One turn moves every row onto another: examples first, then more rows asked:
pafod: [  6  18 -22  10  -2 -11  -1  -8  11   1   6  -4  11  11   9   8  -3  21
   5   8 -11 -21 -20  -4   2   9   2  -4 -10 -11   1   3  12]
nes: [ 12  -3   3 -19  -1  15   4   9   7  -7  15  -4  -3  20  16  22  12  -7
 -10  -1  16   3   1   9 -13 -15  -1  20  -3  -5  -4  11   7]
niraz: [ 14  -1   5 -17   1  14   7   8   9  -7  13  -7  -3  20  18  21  13  -7
  -9   0  14   5   4  12 -11 -13  -3  19  -3  -1   1  13   7]
vubag: [  2  19 -14  10  -8 -10   1 -11  11   7   2  -6  12  13  12   8  -1  24
  13   4 -10 -13 -12   3   2  16   3  -3 -10  -5  12   3  12]
pere: [ -4  20 -16   4  -4  -5  11 -12   8   7  -4   6   1   9  15  18   3   9
   6  14   4   3   2   3  -3  18   4  -6  -8  -3   3   7  22]
ked: [  7  15 -11   8 -11  -4  -9 -13  13   5   9 -19  -3  15   7  -3  -5  14
  10   4 -20 -15 -17   5  -2   8   6  -4 -21  -8  11  -1   6]
til: [  2   8 -28   8  -3  -8  -8 -11  11   1   7   2  12   5   9   9  -2  24
  10   4  -7 -23 -20  -8  -5   7   2   8 -10 -19  -6   5  11]
satef: [  6  -3   3 -23 -21  13  13  11  12   1   9  -8 -17  -4   2  -5  11   3
  -9  -6  -5 -23  10 -11  -1 -26  -4  22 -14  -7  -9   8  12]
zozo: [  4   1 -23   4 -14  -1 -18 -13  15   3  10  -9  -5   6   3   0  -4  17
  14   1 -13 -20 -19  -4  -9   1   2  13 -19 -23  -5   1   4]
lum: [  1  19 -21   4   2  -5   9  -9   6   1   1   7   0   8  16  16  -2   7
   0  20   2  -7 -10  -3   1  15   5  -7  -8 -12  -3   8  23]
mave: [ 14  -2   3 -16   2  15   6   9   9  -8  14  -6  -4  20  17  22  14  -8
 -11   2  13   3   1  11  -9 -14  -3  15  -2  -2   0  11   5]
gizer: [ 12  -3   2 -17   2  14   4   8   9 -10  15  -4  -4  20  18  21  14  -9
 -12   2  14   2  -1  10 -11 -17  -4  17  -2  -3  -3  12   8]
lomog: [  9   7  12 -18 -19  13  19  11  12   0   9 -14 -14   4   5  -9  12  -2
 -13  -4 -10 -20  10  -6   7 -20  -3   9 -13   1   0   8  14]
Kedad: [ -1  11 -27   2   1  -4   5 -10   7  -1   1  13   0   3  15  19   1  10
   1  17   7 -12 -12  -8  -5  10   2   3  -7 -21 -13   9  22]
Popag: [ -5  12 -17   7 -14  -7  -4 -17  14   8  -1  -2  12   7  11  11  -1  29
  19  -4  -5  -8  -7   3  -6  14   0   7 -11  -7   9   1   9]
mome: [ 11   6  21 -26 -11   2  13  19   8  -9  13 -15 -10   3  12  -3   8   3
  -7   3  -2 -15  11 -11   8 -17 -12   2 -12  -1  -6   3   7]
kote: [  5  -1  20 -29 -21   5   7  12  11  -4   8 -12 -10  -3  12   0  11   8
   2  -8   4  -8  21  -7  -1 -19 -14  14 -13  -3  -9   4   6]
duro: [  1  13 -10   6 -19  -2 -11 -18  15  10   5 -17  -3  12   5  -1  -3  18
  19  -4 -16  -8 -10   9  -5   9   3   5 -21  -7  12  -1   6]
pebog: [  8  -2  14 -29 -18   4   7  14   9  -7  11  -9 -10  -5  10   1  11   6
   1  -5   4 -17  16 -13  -4 -21 -14  16 -12  -9 -15   5   4]
duzoz: [ -5   7 -26   1  -7  -1   3 -14   9   5  -4  16   1   0  14  21   1  14
   8  10  11  -4  -3  -6 -12  11   0  10  -5 -19  -9   8  19]
kova: [ -2   2 -15   4 -22   0 -15 -17  16  10   7 -10  -3   5   5   1  -3  22
  21  -8 -11 -14 -10   2 -14   5   2  14 -19 -16   3  -2   2]
mokob: [  7   6  24 -28 -19   4  12  12  10  -6   8 -14  -9   3  13   0  11   4
  -1  -5   0  -9  20  -5   2 -16 -13   7 -15   2  -4   3   7]
Guli: [ 12  -3   4 -19  -1  15   4   6   8  -9  13  -5  -5  20  17  21  12  -7
  -9   0  15   6   3  12 -12 -14  -2  19  -4  -5   0  13   6]
mogu: [ -8  14 -18   1 -10  -1   8 -17  10   9  -5  10   2   4  16  21   4  16
  12   7   8   3   3   3  -9  16   1   6  -9  -9  -1   6  18]
lizis: [  3  -1   9 -21 -27  17  14   6  14   4   5 -10 -14  -4   3  -2  11   4
  -5 -10  -4 -15  17  -6  -2 -21  -5  22 -14  -2  -3   8  11]
zosu: [  5   5  10 -20 -25  14  18   9  14   4   5 -14 -15   3   5  -5  14   2
  -7  -8  -8 -14  18  -3   3 -20  -5  12 -15   4   1   6  11]
roli: [  9   9 -19   5  -5  -3 -12  -9  12   1  15 -13  -5  13   4  -4  -7  13
   8   6 -19 -24 -23  -2  -4   2   3   2 -20 -19   1   0   8]
litan: [ -3   5 -25   7 -14  -8  -6 -16  14   6   2   2  10   2  10  11   1  28
  17  -4  -3 -15 -10  -4 -10   6   1  13 -10 -16  -3   2   8]
sib: [ 11  -2  16 -27 -12   3   8  18   8 -11  14  -9 -10  -1  13  -2  10   3
  -6   1   0 -21  10 -15   1 -22 -12   9 -11 -10 -14   5   7]
tos: [ 10   2   5 -19 -18  13  17  12  12  -2  11 -12 -16   1   3  -8  10  -2
 -15  -3  -9 -25   5 -12   4 -24  -2  13 -11  -5  -7   9  12]

lizis -> zosu
vubag -> pafod
Now find these:
pere -> lum
pebog -> kote
kova -> duro

